(in the rows, 128 means zero)
Each named move below is a turn or a mirror, shown by a few rows before and after it. Which moves, in which order, take the first row of each later pair to the second? The first pair is answered.
move punuv:
[104 136 154 120 153 158 119 156 139 137 106 150 118 139 101 117] -> [138 130 150 119 137 168 118 146 108 110 135 163 144 126 112 101]
[114  96 121 123  97  74 167 154 125 164  82 139 114 126 117 156] -> [158  89 116 123  77  86 167 142  86 132 120 155 148 109 131 136]
[134 122 133 146 111 162 107 143  99  94 149 161 157 123 151 128] -> [ 77 130 138 147 138 145 107 159 149 137  99 140 112 145 131 153]
move tuv:
[185 136 123 128 124 154 115  97  71 118 163 113 150 108 139 114] -> [190 123 122 129 103 128 137  98  81 107 166 135 160 115 145 117]
[146 146 120 147 131 145 163 111 131 124 138 108 129 158 125 156] -> [144 149 120 145 136 153 155 110 125 127 138 102 126 156 123 153]
[ 97  99 117 129  88 141 114 115 140 105 133 109 148 153 109 131] -> [ 97 100 117 137  88 129 125 118 153 104 129 115 148 156 112 138]
[134 119 125 151 130 116 159 147 102 121 164 141 145  97 181 139] -> [132 128 126 159 140 117 159 149 112 127 159 137 140  96 182 145]
move Sor:
[112 135 139 137 148  99 120 149 147 136 105 129 119 115 117 133] -> [106 135 125 143 149 111 117 138 159 141 114 115 118 119 117 128]
[123 141 119 153 153 157 115 134 141 130 128 108 134 127 134 129] -> [125 131 110 147 141 162 113 126 136 124 140 109 141 131 133 119]
[164 145 115 158 133 133 149 142 134 123 154 110 141 110 136 142] -> [164 141 112 156 128 135 149 138 133 121 158 110 142 111 136 140]
[159  97 112 144 109  83 156 123 142 137 121 153  96 129 107 155] -> [155 103 111 149 115  85 156 125 149 141 117 149  91 128 107 159]
move pubu:
[131 138 141 104 132 146 111 127 104 137 117 125 120 129 111 126] -> [150 142 118 115 124 126 140  99 129 138 138 109 123 132 123 131]
[113 115 117 124 160 166 113 128 151  94 129 136 152 132 144 135] -> [121 118 108 129 157 159 125 119 161  94 136 132 153 133 151 138]
[142 127 122 106 118 103 144 110 117 136 130 112 118 131 112 126] -> [143 136 141 114 128  96 146 133 113 132 113 133 119 124 114 137]

Each pair is two moves apart.
[ 80  56 117  66  68 114 114 135 139 116 124 156 128 173 108 101] -> [ 67  94 123 119 105  85 151 154 206 137  93 158 108 172 121 143]
tuv then tuv
[151 151 147 135 147 107 145 126 124 139 126 124 129 110 146 142] -> [145 153 138 132 155 129 128 116 120 146 134 104 125 108 142 134]
Sor then tuv
[127 114 124 128 129 212  89 118 117 109 167 126 138 140 134 103] -> [123 142 108 164 145 151 153 104 201 137 150 107 113 151 147 145]
punuv then pubu
[109 108 132 110  92 121 112 127  91 116 113 139 125 148 133 126] -> [ 98 116 140 114 105 114 114 137 103 127  95 137 112 150 129 136]
punuv then Sor
[147 120 134 176 136 136 133 142 158 102 139 155 133 121 166 140] -> [139 133 135 180 154 150 122 144 162 114 131 140 123 118 162 143]
tuv then punuv
[141 128  99 137 101 103 171 125 157 112 154 162 158 128 172 105] -> [125 172 105 167 157 130 157 133 180 144 134 127 133 114 172 124]
tuv then tuv
[124 168 140 119 164 112 138 136 135 164 120 121  92 125 132 149] -> [114 167 136 127 168 129 127 137 142 165 122 118  93 127 131 145]
Sor then pubu
[122 111 116 121  98 110 115 101 178 130 122 136 139 134 138 105] -> [119 137 146 141 130 111 110 135 179 135  93 153 131 119 140 124]
pubu then tuv
[156 133 138 134 127 154 123 152 107 101 159 160 132 132 131 136] -> [103 130 126 123 141 149 118 146 152 145 130 122  92 157 109 146]
pubu then punuv
[154 134 123 142 107 111 127 122 137 107 133 149 140 125 147 132] -> [105 125 133 122 120 129  94 140 139 131 101 136 114 139 124 131]
punuv then pubu
[115 110 159  97 127 165 113 140 120 133 133 130 122 111 128 116] -> [114 117 163 100 134 163 114 145 122 137 125 130 117 109 127 121]
Sor then Sor
[115 152 150 156 143 142 132 163 138 115 129 156 125 114 125 126] -> [116 148 149 141 141 162 112 157 114 116 136 146 126 111 119 114]
tuv then tuv
[163 172 142 137 162  98 112 153  96 119 111 151 120 110 125 160] -> [133 141 109  96 144 144  68 116  82 135 134 101 110 131 101 122]
punuv then pubu
[120 129 147 117 129 118 120 148 113 131 107 145 122 135 121 134] -> [132 128 146 122 122 115 128 146 110 122 116 155 132 130 127 132]
punuv then tuv
[215 141 153 127 137 145  81 150  88  62 141 153 104 105 125 114] -> [126 141 124 115 160 129  80 133 176 135  96  81  35 152  93 134]
pubu then punuv
[128 144 125 141 134 135 168 131 151 135 140 142 115 136 154 135] -> [130 134 114 136 123 141 166 121 149 130 153 140 121 139 155 126]
Sor then Sor
[146  98 126  60 109 127 110 103  74 111 120 129 134 118 134 110] -> [105  98 129  73 112  79 142 123 137 133  79 138 106 144 127 140]
tuv then punuv
[170 108 140 142 117 119 135 151 105  86 137 181 162 123 152 117] -> [158 144 145 178 156 115 147 164 147 108 115 169 143 117 158 144]
tuv then tuv
[131 150 151 123 142  89 153 158 133 144 103 155 116 124 129 158] -> [106 134 122  89 142 145 103 123 113 166 125  94 103 134 108 126]
tuv then pubu
[134 103 154 128 110 150 102 136  94 113 139 157 148 129 150  95] -> [129 129 177 140 140 136 107 160 101 127 108 162 132 119 150 118]
Sor then Sor
[ 70  92 125 111 105 145 123 129 149 133 125 128 113 155 101 102] -> [138 112 122 148  95 108 178 117 152 101 157 158 148 132 136 117]
punuv then pubu
[139 122 134 150 132 146 126 116 148 121 142 133 133 131 117 124] -> [133 119 138 145 133 154 116 120 141 121 139 133 132 132 113 121]
pubu then pubu
[116 149 131 104 109 111 137 125 137 112 149 118 119 160 139 105] -> [115 164 147 119 125 103 142 145 144 113 132 133 116 152 143 118]
pubu then Sor
[139 116 135  90 132 112 153 147 140  71  89 131 112 127 133 138] -> [126 102 124  78 120 121 144 136 142  74  97 119 109 137 126 127]
pubu then tuv
[141 114 122  75 101  98 133  88 136 159 105  71 119 140 107 131] -> [154 135 161 101 117  66 158 133 142 146  73 122 123 125 120 160]
tuv then pubu
[131 159 137 137 142  94 144 150 149 146 131  77  80 125 144 173] -> [136 147 135 101 136 135 102 135  95 143 150  57  84 120 131 143]
tuv then tuv
[138 131 120 111 106 103 155 109 106 104 125 140 131 127 132 117] -> [127 141 122 126 118  92 164 116 133 116 110 139 121 130 134 132]
tuv then punuv
[ 95 124 127 118 113 141 107 136 122 111 125 129 130 145 121 123] -> [100 120 126 119 105 134 114 135 122 105 128 138 136 145 125 122]
tuv then punuv
[ 96 112  89 159  94 140 159  99 194  99 167 132 129 142 142 146] -> [119  93 113 132  68 114 165 115 151  75 165 172 145 137 140 141]
Sor then Sor
[133 126 127 146 117  93 147 129 152 107 124 140 140 131 141 124] -> [124 139 119 160 135 111 139 124 167 122 124 120 131 128 142 126]
tuv then Sor
[ 68 136 127 146 116 152 100 132 145 143  93 115 118 147  82 143] -> [101 144 103 172 102 119 150 103 180 134 122 113 131 147 106 154]
Sor then pubu
[115 147  98 121 131 151 130  95 148 163 147  74  98 125 123 126] -> [ 93 150 144 115 152 167  95 150 116 157 107 112  95 115 111 129]
pubu then pubu
[102 121 159  63 101 111  96 194  42 142  93 132 119 137 111 124] -> [145 114  79  72  64  86 155  95  94 147 170  68 131 152 134 115]
punuv then pubu
[ 82 140 149 160 151 155 147 136 167 129 112 130 104 145 123 113] -> [120 124 129 156 121 176 142 110 135  97 160 135 141 138 136  85]
Sor then punuv
[130 148 133 127 175  97 123 145 139 134 102 128  84 130 111 177] -> [170 124 125 105 144 139  93 126  72  95 153 138 125 114 116 134]
punuv then pubu
[102 108 150 130 163 163  88 170 130 109  92 115 110 110 129 126] -> [104  88 137 115 142 174  78 154 118 100 112 111 120 117 125 109]
Sor then tuv
[144 136 146 162 128 157 138 132 108 120 129 172 161 113 170 116] -> [122 118 133 139 121 187 108 119  97 129 137 147 155 123 155  95]
tuv then pubu
[125 127 117 124 146 149 103 162 133 144 125 120 130  95 117 130] -> [148 125  96 128 133 143 121 134 140 138 153 108 140  94 127 125]
punuv then pubu
[114 134 123  95 151 133 100 108 118 161 128  74  96 132 102 133] -> [144 160 124 119 165 110 131 102 131 160 134  75 100 116 120 150]
pubu then tuv
[108 123 113 108 136 132 131 165 113  90 110 147 109 134 126 139] -> [105 118  83 103 131 141 132 130 130 103 132 110 104 143 125 131]
Sor then pubu
[177 178 117 137 147 122 164 121 108 122 148 122 107  97 134 135] -> [142 175 137 124 164 159 119 147  88 130 124 123  95  97 116 126]
pubu then Sor
[115 101 137 106 101  82 145 135 109 156 111 158 133 139 114 145] -> [147 108 139 115 100  92 145 130  87 137 131 167 154 121 127 139]
Sor then punuv
[109 130 104 136 106 169 125 132 129 114 113  63 125 134 101 109] -> [146 144 115 166 100 114 181 142 150  95 112 101 141 124 125 136]
tuv then pubu
[ 78 121 102 115 122 108 131 136 146 132  91 149 110 145 111 122] -> [127 121  99 133 103 101 153 129 130  96 125 178 145 129 135 116]
punuv then tuv
